(in the rows, 128 means zero)
Named turns come first, each shown by rows before and after it. Which turns, in which order, take the first row of each pair that follows to the second? Write the first one first, as in the answered first pair.
vok (before -> after):
[150 148 170 137 105 118  95 146 144 138 154 128 149 166 113] -> [114  84  94 128 122 152 155 125 125 169  89 113 130 132 146]
[148 149 147 123 131 141 134 145 158  91 137 141 117 186 149] -> [123 119  90 130 153 158 151 101 126 107 109 124 113 114 182]
[168 166 178 130 117  95  86 140 113 126 171 142 138 120 108] -> [123  79 119 103 123 143 187 153 134 163  86 135 108 151 118]
lilu (before -> after):
[136 130 104 122 130 120 106 111 122 119 148 115 146 103 119] -> [133 100  92 117 129 127 130 114 119 143 119 113 136 107 120]
[105 136 152 114 133 130 123 149 176 147 155 147 117 170 157] -> [120 156 161 123 138 121  86 127 153 148 174 145 126 125 164]
[142 139 164 123  98 119 106 139 132 119 131 146 111 159  99] -> [150 138 166 123  97 106  86 125 111 133 130 140 114 123 111]
zudu (before -> after):
[ 98 122  98 131 127 135 135 105 121 126 119 122 145 145 153] -> [103 132 107 129 124 125 112  96 106 133 122 124 144 119 153]
[154 114 164 124 105 112 110 136 121 123 175 145 110 162  99] -> [135 102 144 116 113 131 141 145 137 110 156 139 107 186  97]
[ 77 130  25 138 169 174 124  66  92 111 109  86 125  74 167] -> [119 165  88 145 143 124  48  69  63 153 140  97 140  31 154]
[102 134 147 135 121 115 127 120  99 111 151 118 125 142 150] -> [107 134 150 128 119 114 125 122 106 117 155 116 128 150 151]
gam (before -> after):
[124 140  71 106 164 176 192 136 117 114 115 165 129 171 122] -> [150 197 101 127 172 149 114 115  89  90 173 169 143 126 130]
[115 136 130 145 120 141 140 143 143 100 154 133 136 186 121] -> [142 147 138 153 121 112  87 119  99 141 165 131 142 102 131]
[136  96 113 115 145 101 133 152 147 123 112 146 143 145 135] -> [140 120 126 120 149  90 106 147 144 104 134 140 148 138 137]
[132 132 166 133 111 120 139 147 156 126 121 130 139 144 144] -> [141 141 171 134 117 112 119 144 142 137 133 133 141 119 149]

(2 to 3 turns a pair)
[115 131 120 137 131 152 154 156 163  83 142 116 118 206 120] -> [ 99 126  69 148 154 169 152 117 133  75 134  99 115 140 151] | vok, lilu, lilu
[142 140 152 135 118 121  97 132 133 127 155 141 124 134 104] -> [109 102  91 132 131 145 142 120 127 134 111 125 114 110 131] | zudu, vok
[118  47 117  99 104 141 206 162 129 190  63 140  88 178 133] -> [ 74  87  39 130 160 179 198 103 122  87 101 106 102 149 169] | gam, vok
[ 96  90  73 116 147 166 179 118 114 104  73 106 116 127 149] -> [176 148 205 114 101  93  80 151 103 141 133 141 134 127 111] | vok, gam, vok
[109 156 140 126 144 150 147 152 172  62 168 129 122 212 136] -> [146  99 126 110 123 112 125 123  86 218 103 136 111  66 159] | lilu, gam, zudu
[109 156 112 132 127 109 102  86 108 139 136 103 128 107 151] -> [ 90 127  90 129 126 124 137  94 114 151 109 101 116 119 153] | vok, vok
[147 127 183 139 110  92  90 130 140 104 158 140 126 152  99] -> [105  78  85 142 146 135 147  96 112 113 108 107 115  98 143] | zudu, vok
[102 137 112 115 148 150 168 112 170  45 129 143 121 194 114] -> [118  70  91  94 132 130 176 102 110 165  61 148 106  89 130] | gam, gam
[106 121  99 137 139 125 106  86  79 123 130 104 115  48 165] -> [149 128 191 121  91  81  88 140 106 174 137 138 114 101 120] | vok, gam
[146 121 141 109 121 128 153 163 132  97 109 148 127 198 113] -> [117 115  72 128 153 153 162 121 102  71 101 128 124 143 152] | vok, gam
[141 153 116 137 133 109  83  99 106 104 172 136 138  83 133] -> [164 146 157 127 116  97  73 120 119 130 171 149 139 107 112] | gam, vok
[115 143 139 162 149 134 131 145 161  67 160 127 141 170 138] -> [100 131  96 164 168 144 137 120 132  76 141 116 136 119 158] | vok, lilu
[ 85  84  63 128 159 146 181 108 100 115  89 124 120 103 148] -> [133 153 174 126 125 108 126 161 151  80 158 159 130 203  91] | gam, gam, vok
[ 97 121  59 105 137 139 153 102 129 146  90 111 124 120 146] -> [150 181 157 108 106  99  95 139 152 141 143 134 135 171 101] | zudu, vok
[123 109  89 132 157 152 140  77 121 123  92  91 123 104 180] -> [173 115 184 113 108 113 131 139 160 166 102 122 122 189 132] | vok, lilu, vok
[150 139 168 100  82 128 125 177 142 128 144 137 148 169 120] -> [139 159 116 123 118 134  99 120  91 102 159 108 155  79 164] | vok, gam, gam
[174 171 170 132 113  91  77 160 131 132 215 137 153 162 102] -> [ 97  79  20 125 156 153 182 116 109 142 124  98 129 102 156] | zudu, vok
[150 123 182  88 126 100 102 151  86 206 135 116  87 111  95] -> [130  98 167  81 125 127 152 171 117 192 109 110  73 168  86] | vok, vok, lilu
[140 171 118 119  95 166 132 138 151 172 106 136 127 217 102] -> [156 173 140 116  88 149 108 141 141 191 111 145 129 196 100] | vok, zudu, vok
[190  93 164 121 104 101 129 143 130 233 118 150 136 114 118] -> [155 102 144 121 120 144 179 164 189 140 131 147 136 225 105] | vok, gam
[117  94 108 113 131 138 155 140 123 166 102 119 129 115 141] -> [147 136 146 127 130 112  98 132 109 160 142 124 139  90 139] | vok, gam, vok
[146 122 193 122 106 105 110 186 147 192 117 107  96 194  98] -> [ 80 114 109 138 150 160 157 161 172 100 115  82  93 216 124] | vok, gam
[155 120 173 143 124 122 124 149 119 141 146 151 120 145 116] -> [117 119 106 152 156 150 139 113 111 100 139 123 118 120 148] | vok, gam, vok
[113 127  94 141 144 138 138 107 103 126 114 105 120  89 135] -> [105 124 111 134 135 150 162 136 147  95 119 112 121 163 118] | gam, vok, vok
